In the data rows, 500 means zero.
Some points, one per row:
467|347|466|681|252|499|318|616|571|708|506|393|496|637|331|374|491|701|499|293|793|429|344|338|443|523|507|441|536|368|619
428|539|250|449|520|561|500|759|419|457|322|577|419|269|442|625|541|719|448|290|417|448|495|417|501|590|507|455|785|384|813
600|452|347|521|467|475|529|666|308|492|384|366|641|378|439|528|426|632|476|597|633|373|605|433|325|349|498|137|379|441|506
629|491|591|494|274|387|819|484|553|412|490|500|518|571|999|525|541|279|492|932|365|581|488|632|531|379|393|611|417|449|198
421|487|602|515|554|680|296|599|618|729|424|549|362|570|119|467|618|709|507|234|728|361|491|341|524|646|716|431|498|331|802
563|380|324|611|563|255|482|532|548|503|391|458|459|684|240|446|587|622|591|543|569|485|462|242|553|731|485|692|194|632|392
512|306|697|480|408|593|550|603|472|551|510|561|365|510|383|552|626|589|507|532|726|535|404|405|429|598|486|415|638|382|595
362|523|720|559|421|782|276|552|669|817|380|520|185|663|000|359|187|868|899|232|999|476|444|256|553|660|599|479|419|369|756
448|373|674|455|469|536|486|436|490|479|425|574|383|536|251|505|384|514|466|450|616|710|561|470|478|546|484|450|564|607|476
304|236|668|503|666|524|335|560|500|418|510|532|407|660|493|417|632|439|464|714|464|721|358|287|545|613|601|565|527|443|659
756|719|286|539|588|331|753|476|430|344|549|640|705|362|924|509|602|270|344|690|094|305|707|734|577|480|364|621|338|758|229
669|735|471|480|461|574|722|525|505|148|699|598|637|396|889|556|547|208|533|752|291|379|672|714|341|475|316|589|406|457|142
509|431|449|350|494|466|627|333|538|219|591|329|634|573|845|430|576|098|330|702|181|632|488|493|563|358|400|576|380|759|334
412|537|420|518|852|656|329|412|383|344|524|699|325|361|356|588|462|473|443|478|420|527|568|585|485|492|315|424|321|709|761
638|770|485|600|412|405|752|680|487|581|506|473|480|287|751|375|498|507|551|500|514|336|647|562|375|367|601|592|570|456|323
541|351|520|350|442|568|594|570|446|386|341|475|354|604|511|440|499|466|343|678|579|531|444|467|553|563|773|392|873|511|515
536|547|631|580|610|568|254|755|461|753|344|470|351|482|125|315|411|877|658|275|741|420|544|269|560|517|717|473|515|288|621
525|366|348|423|452|499|792|423|566|236|631|576|613|383|999|533|757|229|319|999|271|547|546|504|488|580|412|625|506|661|327
641|671|142|403|309|231|786|385|313|059|684|211|738|517|972|351|291|000|369|695|060|571|791|566|656|423|481|654|402|726|161
227|534|676|560|244|475|244|706|463|812|509|235|321|744|173|330|242|780|691|091|867|593|490|111|536|616|689|463|612|194|620
522|470|475|392|388|377|545|412|500|379|641|347|675|588|656|505|544|258|386|625|343|665|544|476|613|452|397|555|361|713|421
442|783|910|423|513|850|469|597|600|907|398|606|154|441|260|551|394|792|641|322|978|648|486|336|295|258|844|438|863|171|455
424|604|390|433|446|600|238|642|619|789|492|406|465|418|158|333|555|776|586|164|628|422|307|260|470|573|704|473|451|272|684
480|575|607|609|530|527|345|725|552|696|413|488|502|617|237|388|481|714|650|293|657|478|615|439|633|520|613|463|466|440|578
276|581|715|654|589|774|265|518|613|840|420|550|301|424|222|525|499|670|553|230|739|475|520|349|387|563|549|436|534|342|649
454|989|622|729|732|573|352|474|407|310|422|459|334|329|325|604|334|698|714|477|764|529|642|199|215|541|347|357|117|661|509
480|255|386|349|316|455|717|115|650|416|630|650|518|621|441|547|464|466|576|851|396|738|250|636|575|446|344|596|515|537|622
708|330|539|568|531|637|674|563|621|503|557|538|483|568|505|587|707|590|480|722|503|478|288|588|482|466|481|653|237|494|263
463|642|575|519|422|375|757|259|678|579|516|649|628|449|771|661|540|402|587|694|380|370|419|804|476|404|218|521|420|506|325
428|521|683|516|471|489|307|699|584|798|331|394|378|538|227|379|502|689|590|263|667|410|577|320|538|507|807|419|573|289|617
568|294|361|413|468|450|648|378|434|237|502|780|463|196|719|702|585|361|258|796|229|443|541|696|612|603|372|492|684|528|522
570|455|584|408|620|850|553|402|466|494|532|790|426|248|484|600|726|392|376|568|418|526|351|530|342|425|616|571|614|545|495
357|421|700|531|777|594|428|376|617|510|484|623|372|433|468|497|536|385|482|438|290|676|536|557|620|530|478|472|452|626|534
676|423|255|396|563|450|999|284|474|107|665|475|657|613|946|448|690|177|366|978|138|450|389|782|559|422|306|849|221|792|212
566|474|362|197|559|288|880|227|439|072|609|385|750|507|935|462|373|120|234|822|000|551|560|830|629|531|335|640|486|690|334
543|554|422|473|740|756|385|476|441|537|406|480|268|330|108|548|399|586|465|206|611|384|584|530|481|471|739|284|557|688|679
515|392|677|523|604|675|281|753|363|870|382|752|302|382|114|615|481|911|637|325|691|448|387|477|291|573|626|311|756|390|761
Then 12 other points, each followed by its number:
376|568|525|536|620|615|343|574|594|725|428|539|310|305|000|488|320|901|664|000|901|236|499|453|578|541|491|343|577|399|816 0
346|409|712|588|561|623|322|653|592|598|386|380|404|769|287|460|518|668|422|282|772|519|516|397|654|622|643|245|587|406|468 1
685|715|328|367|444|555|765|289|630|309|660|647|602|301|829|398|523|149|424|625|200|317|574|729|484|426|175|711|265|622|255 2
440|363|378|477|605|410|732|250|526|213|586|654|534|412|854|656|514|149|404|872|206|610|499|670|581|517|241|542|404|737|514 3
563|369|263|539|431|252|844|347|645|174|642|468|845|602|930|551|501|281|354|757|093|395|514|971|649|555|048|644|332|645|247 4
616|451|241|300|631|500|787|291|418|000|929|269|643|450|794|454|326|000|290|751|000|628|588|481|675|606|413|548|226|763|342 5
633|337|337|334|322|434|798|297|507|326|691|483|620|428|926|529|593|056|266|690|152|359|543|830|636|442|427|626|546|559|469 6
744|427|293|204|355|324|886|335|466|159|622|288|672|650|999|201|555|000|190|626|138|473|742|676|657|489|469|712|386|658|197 7
593|700|404|336|466|461|671|584|335|588|612|340|622|522|634|345|477|424|605|516|373|349|543|542|338|347|515|675|352|660|368 8
472|519|530|595|718|683|526|420|583|780|496|597|398|580|362|573|813|558|503|405|589|709|327|477|439|440|445|603|459|686|621 9
536|266|446|545|442|271|584|602|496|436|530|506|432|622|640|352|570|408|444|686|325|638|586|428|531|597|461|644|437|403|481 10
556|645|423|530|451|638|388|531|513|719|331|513|328|554|134|480|483|832|636|339|927|481|522|290|387|558|713|470|489|400|563 11
Which three of these numbered points are nearest to each point below, ignoring the direction in which the first points spread most? Their numbers follow each, nearest first.
548|393|485|580|544|392|486|679|479|486|472|449|466|586|604|409|454|542|581|497|473|550|605|366|516|565|555|669|443|378|490 > 10 11 1
697|334|199|304|203|448|647|501|515|354|622|187|732|765|462|354|416|233|338|511|388|502|576|356|848|713|876|542|688|449|420 > 7 6 1
697|663|415|301|494|462|780|566|413|428|622|379|660|405|642|399|481|313|496|508|224|289|529|540|345|391|565|665|291|606|277 > 8 2 11
539|526|275|470|467|467|309|651|426|434|584|363|631|493|507|483|462|421|503|406|381|455|557|244|551|661|512|553|349|640|492 > 5 11 8
310|440|611|464|554|707|290|545|589|602|382|417|553|644|201|530|539|585|382|339|696|521|392|241|459|493|515|440|522|391|464 > 1 11 3
484|135|632|622|549|398|634|483|431|606|382|503|392|822|366|434|512|712|609|790|711|607|388|368|643|684|640|527|512|368|736 > 10 3 1
380|596|867|670|558|644|288|560|474|507|258|523|436|444|311|610|443|716|494|248|980|538|605|606|445|462|660|217|758|397|523 > 1 3 11
254|511|531|689|421|370|276|539|763|827|341|265|480|676|110|391|443|858|634|000|827|297|541|644|629|613|396|276|489|293|604 > 4 0 1
817|550|256|186|399|343|626|606|251|000|702|426|727|353|898|618|111|039|387|597|087|469|800|621|659|483|398|437|569|612|337 > 5 7 6
695|673|366|523|418|290|820|611|297|328|559|458|637|323|999|463|554|286|490|701|198|476|659|623|407|319|488|613|459|606|317 > 8 11 10
485|718|405|703|548|455|425|573|567|640|313|546|467|282|419|410|550|613|543|204|609|273|730|508|344|530|401|469|358|611|423 > 2 0 11
605|546|424|467|661|429|896|406|460|272|622|471|561|228|733|492|293|399|367|487|293|271|491|880|582|502|244|650|470|587|392 > 0 2 4
511|540|682|657|620|861|290|658|590|653|413|432|440|569|095|569|656|779|478|338|782|564|191|439|353|374|604|354|532|507|568 > 9 1 11
531|443|591|460|605|593|624|467|442|271|478|691|567|230|734|771|505|367|463|808|296|557|539|833|401|363|434|501|469|674|361 > 3 0 11
366|706|527|817|557|772|142|583|570|838|358|714|198|333|119|639|498|812|688|093|999|364|542|404|279|408|463|338|472|466|586 > 2 0 11
483|692|685|394|304|537|160|896|483|563|518|388|369|427|224|488|154|639|691|000|774|458|711|285|620|553|901|351|692|175|637 > 7 6 5
631|383|312|177|586|405|825|365|248|102|656|578|642|157|867|534|552|044|283|769|000|291|560|583|579|596|451|499|574|649|534 > 6 0 3
783|711|515|351|376|748|726|575|554|439|503|537|581|496|697|612|530|387|373|527|567|434|652|619|414|307|776|449|578|448|127 > 11 8 6
630|273|270|348|490|210|802|344|427|183|600|635|716|433|960|485|638|253|489|999|000|526|495|557|575|504|394|712|498|606|368 > 10 3 11
505|413|427|474|403|264|666|392|646|428|600|326|661|593|684|529|442|482|429|486|432|346|483|851|663|495|157|482|435|509|436 > 4 0 6
831|555|383|210|391|278|634|657|205|000|700|281|686|315|999|578|064|177|467|498|155|525|717|567|772|482|575|464|626|688|393 > 5 7 6
464|411|412|592|559|524|662|225|522|276|413|542|576|643|774|599|892|157|218|954|351|766|456|429|463|501|496|657|373|752|345 > 9 3 11
526|418|300|298|550|499|677|411|376|090|658|441|646|529|782|437|607|097|228|916|031|504|424|504|477|484|375|591|306|683|200 > 5 10 1
556|354|397|366|316|174|597|610|402|406|499|387|641|724|620|506|453|406|358|692|369|591|553|353|765|611|665|436|569|335|537 > 10 1 7
559|400|630|463|450|284|735|436|440|453|490|531|492|479|950|322|618|242|659|861|179|530|585|672|601|438|520|714|526|433|376 > 10 6 3
530|601|378|375|641|487|821|375|574|307|599|408|584|332|705|453|408|306|289|420|250|188|562|813|645|479|342|528|479|647|507 > 0 6 2
423|549|500|619|607|757|536|361|623|500|621|520|387|483|499|562|581|416|582|731|390|629|447|618|351|301|376|533|306|563|509 > 9 3 2
634|561|296|552|365|431|804|443|335|257|576|454|529|593|999|464|508|333|430|768|333|567|568|642|470|333|414|644|450|605|264 > 11 8 10
473|430|354|619|371|262|695|336|697|332|605|355|679|602|818|489|541|436|408|585|373|353|503|932|665|494|134|577|521|588|398 > 4 0 6
730|543|284|437|568|165|902|450|371|078|690|198|866|615|999|396|562|130|250|561|156|661|649|699|617|398|303|691|400|923|161 > 7 8 1
402|330|444|439|321|415|446|530|492|599|564|417|608|526|563|555|576|495|497|449|487|422|427|466|488|561|437|536|560|434|543 > 6 4 10
604|556|285|492|536|659|441|517|514|356|588|461|405|336|159|626|313|619|481|249|657|319|625|523|486|394|500|270|333|446|502 > 0 11 2
397|669|632|680|523|584|209|676|573|796|554|519|427|560|381|496|466|626|766|309|834|536|479|464|390|455|382|467|360|389|506 > 2 4 8
549|613|539|527|564|578|594|358|454|224|550|661|617|402|717|629|536|335|451|793|263|541|449|656|432|421|342|388|451|683|436 > 3 11 0
437|465|457|562|485|376|554|435|620|467|510|386|678|623|453|443|426|592|479|217|535|383|536|735|686|570|206|386|352|477|537 > 4 0 1
712|593|162|277|514|395|802|368|441|214|781|430|768|417|979|534|615|065|472|714|000|460|462|668|373|432|232|839|153|844|229 > 8 2 11
653|506|310|419|538|355|872|350|435|227|631|427|576|577|893|614|628|290|409|849|239|554|434|646|542|415|307|772|396|690|326 > 11 9 3
764|351|386|322|386|409|922|143|552|180|620|556|596|588|955|639|547|320|418|904|354|582|335|741|532|471|198|700|453|774|159 > 11 3 9
814|653|520|362|352|645|752|683|403|444|524|511|546|487|676|529|541|354|326|591|516|459|638|659|508|360|734|512|627|530|123 > 11 8 7
329|762|569|434|729|518|351|324|526|389|557|641|390|495|440|484|445|556|557|567|517|631|459|349|490|611|406|554|540|460|603 > 3 11 2
629|425|349|646|610|434|800|356|642|136|709|606|656|584|755|512|502|369|448|763|265|386|423|886|673|617|000|808|106|735|255 > 4 0 2
462|570|396|480|620|548|311|401|480|411|666|476|371|610|234|404|361|528|615|478|559|658|474|431|571|566|410|591|325|519|638 > 5 3 11
388|556|402|546|508|658|419|378|460|564|500|644|395|344|353|439|431|561|617|470|296|529|495|390|470|514|432|485|496|559|737 > 3 2 0
787|475|342|582|482|392|783|521|535|187|756|476|763|414|999|381|655|059|360|877|051|286|534|614|417|579|234|934|188|686|066 > 2 8 10
590|401|204|396|458|203|913|343|623|173|698|397|873|500|999|512|600|125|269|633|036|320|606|953|710|546|110|643|310|651|272 > 4 0 6
535|491|399|274|463|425|707|319|470|300|605|551|490|234|705|433|324|100|340|665|055|570|611|667|564|452|514|656|633|645|432 > 6 3 0
524|195|670|627|673|525|529|571|423|368|524|400|486|709|461|438|422|547|464|546|633|664|543|657|611|485|510|347|401|380|545 > 1 10 3
448|593|463|435|488|344|424|707|286|531|250|445|541|198|569|536|447|493|241|272|378|360|639|352|532|402|725|329|852|445|522 > 6 7 0
788|278|443|392|477|402|821|252|412|187|561|856|657|173|999|614|613|176|146|966|000|427|539|887|559|552|339|688|674|615|372 > 6 3 0
235|466|541|606|696|376|173|453|592|757|274|639|449|223|331|482|457|791|620|078|796|326|482|454|535|593|459|395|695|293|911 > 0 3 4
779|577|502|290|395|304|555|727|315|139|678|407|591|328|788|502|135|365|527|280|401|492|735|423|701|517|640|381|594|517|511 > 7 5 6
498|414|644|751|321|492|021|798|573|780|374|481|726|634|063|726|616|999|596|239|999|410|432|480|497|485|340|275|436|463|531 > 4 1 11
